In the rows, zero is written as 128.
A single turn carries every row of the set below to another of its rows. Some are shown first; where does it send the rows asked next?
govol: [134 125 119 105 154 123 127 114 111 105 163 111  93 125 116 119]
Biz: [ 93 141  94 114 138 130 124 138 123 111 140 146 120 121 150 113]
kone: [152 126 142 110 160 128 150 148 134 133 166 124 110 102 118 134]
diza: [117 113 134  81 142 135 129 144 137 127 151 147 151 114 137 145]
Muk: [146 128 150  85 174 139 130 136 156 108 137 114 139 123 140 112]
Kinek: [118 149 146  95 133 112 155 144 138 122 122 164 105 124 120 127]
suvir: [135 170 128 126 137 149 126 144 122 120 146 117 151 115 129 111]
mif: [ 98 125 156 107 134 127 147 139 117 126 125 105 132 104 134  94]
Nup: [118 168 140  87 166 122 123 140 138 103 143 133 144 113 162 113]
Zugo: [133 116 136 104 161 124 142 105 128 110 164 116 101 118 114 129]
Sipi: [121 141 128 125 147 158 131 139 128  93 168 123 140 113 126 116]
som: [143 155 110  91 159 115 114 133 141 123 142 115 120 124 147  99]
vug: [110 119  95  90 144 125 120 141 114 130 124 137 132 129 145 122]
zef: [127 134 114 109 159 113 136 156 112 103 138 115 105 145 109 109]
gil: [ 88 134 151 107 140 115 131 140 128 152 142 108 122 123 144 116]
fam: [131 133 118 121 132 142 125 124 153 136 136 136 101 145 120 113]
Zufup: [140 147 143 121 134 145 135 131 150 135 118 129 137 144 114 114]
beri: [145 146 138  78 153 135 120 130 148 128 108 142 113 121 150 106]
Nedel: [120 114 147  95 139 165 126 134 150 114 148 159 126 122 132 141]
pemo: [113 154 149 100 138 135 142 106 116 102 124 154  94 118 131 123]
Fubor: [114 141 164  92 121 130 108 145 118 150 150 115 113 127 134 109]
zade: [134 112 152  97 145 152 157 154 138 107 145 114 107 131 152 135]
tere: [143 142 135 106 122 141 150 148 139 128 122 132  83 135 153 121]
Depo: [117 119 155  83 116 140 125 145 107 126 136 113 124 108 127  96]
zim: [114 157 146 112 139 138 153 157 125  88 156 118 123 124 162 123]
fogu: [117 158 147 107 162 149 131 165  93 113 138 145 111 108 142 130]
Fata: [112 165 154 106 147 140 135 111 109 106 145 148  99 108 137 133]
fudap: [121 145 106 106 129 111 145 154 125 115 153 119  96 134 159 117]

Kinek -> kone
mif -> gil
Where do these go?
vug -> Zufup
fam -> Nedel
som -> beri
Zugo -> Fata
tere -> zade

A single turn carries every row of the set below to another of its rows. Some are shown first; where does it send the rows asked next?
gosod: [134 124 136 119 143 126 115 149 120 113 161 148]
Bof: [145 129 138 119 115 127 103 103 127 154 115 151]
Tor: [133 120 145 112 139 120 105 147 108 120 155 137]
Goka: [136 137 135 125 121 131 108  99 156 151 116 139]
Rusik: [126 129 125 108 128 109 139 154 155 120 157 121]
fuvu: [125 141 122 128 152 133 139 115 135 108 153 117]
Dakaz: [126 129 129 103 101 133 117 102 135 167 127 120]
tebo: [108 127 125 126 131 112 143 149 158 138 148 128]
Gonur: [132 110 133  93 118 118 148 115 104 135 163 123]
Fizet: [118 102 127 111 114 123 151 122 102 140 154 136]
Zefi: [124 120 129 100 113 110 158 113 118 128 168 128]
vekog: [121 134 136 108 105 126 104 117 146 170 131 127]
sif: [140 134 118 121 150 132 151 108 139 113 145 117]
Gefi: [123 122 112 133 141 139 156 114 131 122 136 122]
rap: [145 134 137 123 117 137 109 100 132 158 127 159]
toteb: [135 127 130 104 103 124 115 100 133 159 113 122]
devi: [138 130 117 115 146 128 142 120 134 108 135 104]
rubed: [145 139 129 123 120 127 112 102 149 149 108 139]
Vano: [140 124 141 118 114 135 105  93 130 155 122 148]
zarok: [125 128 143 110 106 122  99 112 145 165 126 136]
Lipo: [116 135 138 110 124  98 139 142 150 131 170 133]
gurov: [114 118 140 133 139 128 116 147 116 134 155 155]
rari: [142 128 114 118 142 135 148 123 129 104 146 121]
Rif: [144 142 128 127 122 136 117  99 152 154 121 147]
Refil: [125 132 141 123 145 131 114 126 106 117 168 142]
Kepe: [133 132 135 112 132  96 133 152 157 122 149 131]
boliz: [130 133 138 108 108 115 100 118 144 163 117 131]
Mip: [120 136 134 109 134 103 133 147 160 135 158 119]
Bigu: [146 108 130  98 118 112 151 117 106 122 151 134]
vifu: [134 108 129  95 113 118 145 133 107 123 163 130]
vupu: [131 126 131 108 104 129 118  93 143 161 119 124]
Buloz: [134 126 148 119 146 123 110 138 116 127 165 152]

Tor -> Kepe
Lipo -> fuvu
Bof -> boliz
Where do these go?
gurov -> tebo
gosod -> Rusik
vekog -> Rif
Buloz -> Mip
vupu -> Vano

A single turn carries every row of the set below to another of its rows. Some are shown first; where does it send the rows asked next?
lemir: [134 126  72 118 114 124 135 144 121 124 145 133 153 138 136 124 105 115
 119 141 111 122 120 152 111 112 150 106 159  97 120]
Rik: [141 121 119 103 136 132 133 147 139 121 117 132 113 109 151 140 128 151
 143 145 132  95 143 150 134 110 112 156 143 143 135]
fanog: [127 128 128 158 140 114 128 136 124 105 123 144 118 122 162 137 110 113
 139 135 146 116 141 115 142 127 117 134 128  92 102]
nefas: [133 125  61 125 120 125 133 144 114 127 145 145 151 122 140 119 110 128
 108 135 115 124 126 145 112 131 149  94 160 120 121]
Ret: [130 132 109 134 107 150 136 142 134 109  95 159 107 128 118 142 107 125
 114 156 164 126 146 134 120 128 128 125 143 123 139]
vem: [108 125 131 125 119 117 139 129 105 137 146 144 151 138 161 140 136 148
 108 131 131 128 127 153 125 101 164 101 112 135 127]
Surut: [128 127 116  92 145 136 132 145 150 122 118 129 112 100 147 147 119 160
 145 157 125 113 138 155 136 101 130 139 124 133 131]
Rurov: [129 128  70 121 122 123 134 146 115 128 135 150 158 129 139 122 108 118
 111 136 108 119 117 143 110 114 159 106 152 107 120]
Bedi: [105 114 122 125 122 111 150 108 105 142 153 127 143 141 148 130 129 147
 104 128 120 109 142 147 127 109 157 112 124 150 139]
Guseb: [122 139 130 149 140 116 141 140 138  96 113 151 124 116 154 147 103 125
 124 136 140 129 146 105 138 123 116 135 128 111 104]
fabe: [117 120 141 126 124 104 129 122 112 149 146 131 142 135 144 130 123 132
 101 130 125 105 125 151 120 109 167  99 118 134 135]
kevi: [149 126  98 134 121 135 123 152 100 151 138 139 111 130 130 139 126 141
 105 163 132 140 124 120 139 164 135  96 151 136 124]
bup: [127  99 100 114 145 109 130 157 110 115 136 117 137 117 139 130 145 129
 136 120 128 128 141 143 115 116 105 158 117 118 124]
kuze: [133 133 109  98 145 131 135 157 152 131 121 128 110 104 147 139 115 146
 145 156 124 102 148 145 133 115 105 140 135 125 146]
Gat: [133 123 113 111 147 116 132 149 154 120 120 127 110  93 139 146 129 144
 144 158 118 113 136 148 134 116 107 147 133 141 138]
tafe: [123 122 120 128  95 145 140 148 124 102  90 147 117 130 120 140  99 124
 121 152 162 117 134 135 107 130 132 126 136 125 138]
kiko: [104 125 127 131 126  95 141 123 109 138 145 135 157 142 137 133 129 137
 109 132 122 103 139 151 121 108 168 109 120 134 137]
daliz: [114 104 103 111 153 109 133 152 112 117 138 116 140 114 142 121 144 135
 127 119 128 121 152 133 117 122 106 146 115 116 138]
giraf: [145 122 100 120 124 129 119 148 103 159 153 153 104 128 121 130 122 136
 115 152 129 132 107 130 137 151 137  88 139 126 109]
vumi: [132 119 113 122 129 123 147 150 129 161 133 106 111 137 104 128 127 139
 141 117 155 149 121 127 127 130 163 110 120 134 136]
fepuf: [142 127 102 131 113 132 124 147  96 163 160 147 105 141 123 137 137 136
 117 148 128 149 123 132 135 157 133  94 138 125 122]
vared: [113 122 127 120 114 108 140 118 120 138 155 145 146 137 151 132 129 130
 104 127 110 123 124 155 127 112 169  99 124 146 126]
mupuf: [119 138 123 155 133 128 133 145 125 111 129 155 130 134 151 142 107 107
 135 130 142 121 156 113 139 135 126 132 137  99  92]
gisep: [131 129  68 131 114 117 130 142 119 126 149 153 157 130 150 119 113 118
 105 137 119 125 136 145 121 117 150 105 159 104 122]
ziv: [143 129 110 130 122 124 126 153 114 158 153 147 111 126 125 137 141 132
 114 145 125 156 111 132 135 157 143  87 143 138 115]
kudod: [143 132  95 125 121 135 119 163 111 158 143 149 109 137 117 135 120 141
 121 165 133 139 113 124 140 159 130 102 133 138 122]
peba: [120  98  99 114 154 104 134 155 105 116 137 115 133 120 133 119 137 128
 126 132 137 126 138 138 101 123 104 151 118 113 123]
duvev: [125 126 123 137 127 111 140 114 110 149 144 133 152 152 156 124 126 135
 103 127 127 117 122 144 125 109 172 102 132 148 134]
bidin: [151 122  93 126 126 129 127 145 100 156 145 139 109 138 127 134 137 148
 126 150 121 139 113 125 139 158 148  88 147 135 121]
buleb: [137 130 130 146 147 123 130 138 120 101 112 142 115 128 159 143 110 119
 124 137 145 121 154 113 140 135 121 148 142 104 101]
Tuza: [135 122 119 121 117 133 143 143 135 156 142 100 110 146 110 132 133 143
 138 115 151 152 136 135 137 126 150 107 124 134 144]
vetaf: [120 141 127 151 150 116 144 137 134 112 118 143 118 122 154 142 100 119
 128 135 150 120 164 114 136 127 125 137 132  96 115]
bunen: [144 125 121 107 134 127 131 155 152 127 119 129 104 115 148 144 124 144
 143 160 129 101 121 156 138 105 103 139 135 129 142]
vudak: [143 127 120  92 136 118 136 164 156 134 125 121 116 119 141 142 130 147
 144 153 130 110 137 165 138 113 117 148 133 136 144]
Vak: [125 120 116 129 128 127 151 131 129 146 138  95 115 148 112 133 121 140
 127 114 151 151 131 135 125 129 162 106 120 142 140]
kiz: [120 104  98 118 150 112 135 150 110 101 137 110 134 120 146 125 134 131
 135 111 133 134 150 135 118 134 102 149 126 114 122]
saf: [116 127 127 125 106 109 137 124 111 150 157 140 143 145 152 129 128 129
 100 131 125 120 132 161 117 113 162 104 122 138 148]
nabi: [140 119 112 101 137 131 143 144 149 129 120 117 101 110 146 144 131 147
 148 156 134 108 146 159 142 126 121 141 150 138 145]
vosu: [123 131 120 149 139 130 142 137 123 108 129 141 130 137 176 138 105 115
 117 127 144 122 156 110 145 130 118 132 146 107 100]
Tuvat: [130 128 108 131 102 148 140 140 142 102  98 147 112 124 130 144 102 127
 119 148 163 124 140 150 115 124 126 138 150 138 137]
toma: [139 125 100 128 126 141 114 148 103 150 145 148 112 125 133 144 144 138
 122 169 130 158 113 142 134 147 147  92 133 132 117]
tad: [140 129 118 135  95 145 130 151 131 105  93 154 115 132 123 148 103 122
 124 145 162 126 139 139 114 122 132 137 141 125 130]
rogo: [138 117 115 129 117 124 147 150 133 155 145  97 114 143 119 123 118 134
 149 118 163 150 123 129 123 126 152 113 123 130 129]
nosu: [122 139 126 151 155 129 128 149 124 113 121 143 131 109 159 148 108 129
 126 140 149 136 151 114 133 120 132 129 131 101  94]

bidin -> buleb
kudod -> mupuf
tad -> Rurov
Where do these go?
giraf -> fanog
kevi -> vosu
nefas -> kiz
fepuf -> vetaf
toma -> nosu
lemir -> peba
vared -> Gat
daliz -> Tuza

A single turn carries every row of the set below to another of its rows. Some are shown first; where does it send the rows asked next?
Lub: [156 115 157 154 135 154 177 105 119 109 154 114 123  88 149 122 113  93
 114 127 134 126 136 165 123  89 115 150]
fude: [165 109 152 147 141 152 185 113 111 104 150 117 124 100 150 117 134 111
 115 122 140 113 143 177 143  98 115 153]
kol: [151 116 140 149 112 120 154 100 121 127 139 109 110 147 111 115 108  96
  86 164 131 109 149 125 119 152 137 110]
kam: [147 125 137 145 144 126 141 124 132 134 158 110 131 145 114 103 111 105
  99 112 131 104 141 124 138 156 146 121]
muka: [147  94 164 109 131 102 131  99 107 119 137 113 115 127 128  97 106 146
  96 154 127 103 124 143 155 158 135 138]
Kuvem: [121 117 178 106 125 106 154  99 134 123 155 125 135 149 128 107 105 124
  87 157 147 104 137 153 153 145 126 143]
Zun: [140 115 137 124 125 114 140 101 105 120 137  97 133 126 110  98 116 132
  97 140 132 101 126 135 146 154 124 112]
reber: [147 140 153 119 115 137 144 124  93 128 110 120 105 140 104 107 113  97
  89 142 129 112 148 150 113 144 129 132]
Mibuk: [151  98 164 143 118 112 147  99 129 131 134 120 101 149 129 114 103 105
  87 179 137 112 147 128 127 152 149 130]
Kasid: [175 104 176 143 141 138 170 112 129 115 138 120 107 100 162 112 130 126
 136 137 128  89 150 165 142  93 120 141]
mato: [157 115 136 141 119 104 155 104 113 116 145 105 125 147 112 122 120 108
  82 144 132 104 150 126 145 162 140 120]
kesa: [147 117 155 143 143 159 153  87 109 117 151 139  97  91 153 130 113 115
 114 140 122 104 147 163 142  87 120 143]
Fof: [146 116 152 142 150 158 159  86 100 109 141 124 110  87 150 137 112 106
 116 125 121 122 140 164 144  94 120 147]
lakef: [166 115 182 150 143 144 153 110 132 114 129 121 107  90 166 116 120 102
 128 135 117 106 146 153 129  90 117 130]
zep: [147 119 143 152 138 142 134 129 132 148 144 121 106 142 119  97 107  93
 101 138 131 107 143 127 114 144 154 118]
nimem: [162  93 163 132 121  99 146 100 122 116 136 116 112 152 130 118 112 115
  83 159 132 110 149 127 152 166 146 139]
Mef: [146 123 177 109 112 122 154 108 114 134 155 131  95 139 110  99  92 121
  95 168 136 104 145 150 114 135 130 150]
gem: [154 113 177 148 139 156 154 108 133 107 147 132 109  88 167 118 115  96
 106 142 129 118 139 161 138  86 117 149]
Tora: [155  95 165 139 139 132 137 129 134 148 150 131  95 152 132  95 102 114
 108 152 138 104 146 135 122 149 160 147]
goven: [145 103 151 143 155 154 171  83 102 111 139 127 120 101 154 133 120 116
 121 127 137 119 138 173 153  97 126 149]
Daso: [133 115 144 135 118 133 137 102 105 137 120 101 114 127 107  92 104 115
 101 162 131 113 121 139 111 147 128 103]
regun: [161 101 171 145 142 153 163 117 127  99 141 134 111  99 170 114 134 112
 108 137 137 103 148 171 152  94 120 153]
Tude: [144 103 157 138 151 159 168  86 113 116 147 138 107 102 162 123 121 124
 121 143 137 104 146 173 155  91 124 149]
maso: [124 134 160 115 136 124 144 114 114 116 115 115 145 148 122 109 127 100
  80 131 139 114 136 146 148 151 126 124]
rida: [161 117 172 152 146 137 168 101 132 113 134 105 131  88 153 123 114  99
 133 118 122 120 136 154 131  95 116 133]
kir: [168 103 169 148 148 133 185 102 129 113 146 105 131 103 152 116 123 121
 140 124 138 106 141 166 143  97 116 139]
kavas: [145  93 169 125 124 119 129  99 110 137 123 114  97 129 123  92  97 126
 103 176 126 116 122 139 121 148 142 132]
soves: [157 100 158 134 144 113 146 125 136 133 163 121 121 153 129 102 109 122
 104 123 139 106 144 132 150 163 156 152]

reber -> Mef
mato -> kol
regun -> fude
Where do these go?
kam -> zep
rida -> lakef
goven -> Fof
Daso -> kavas

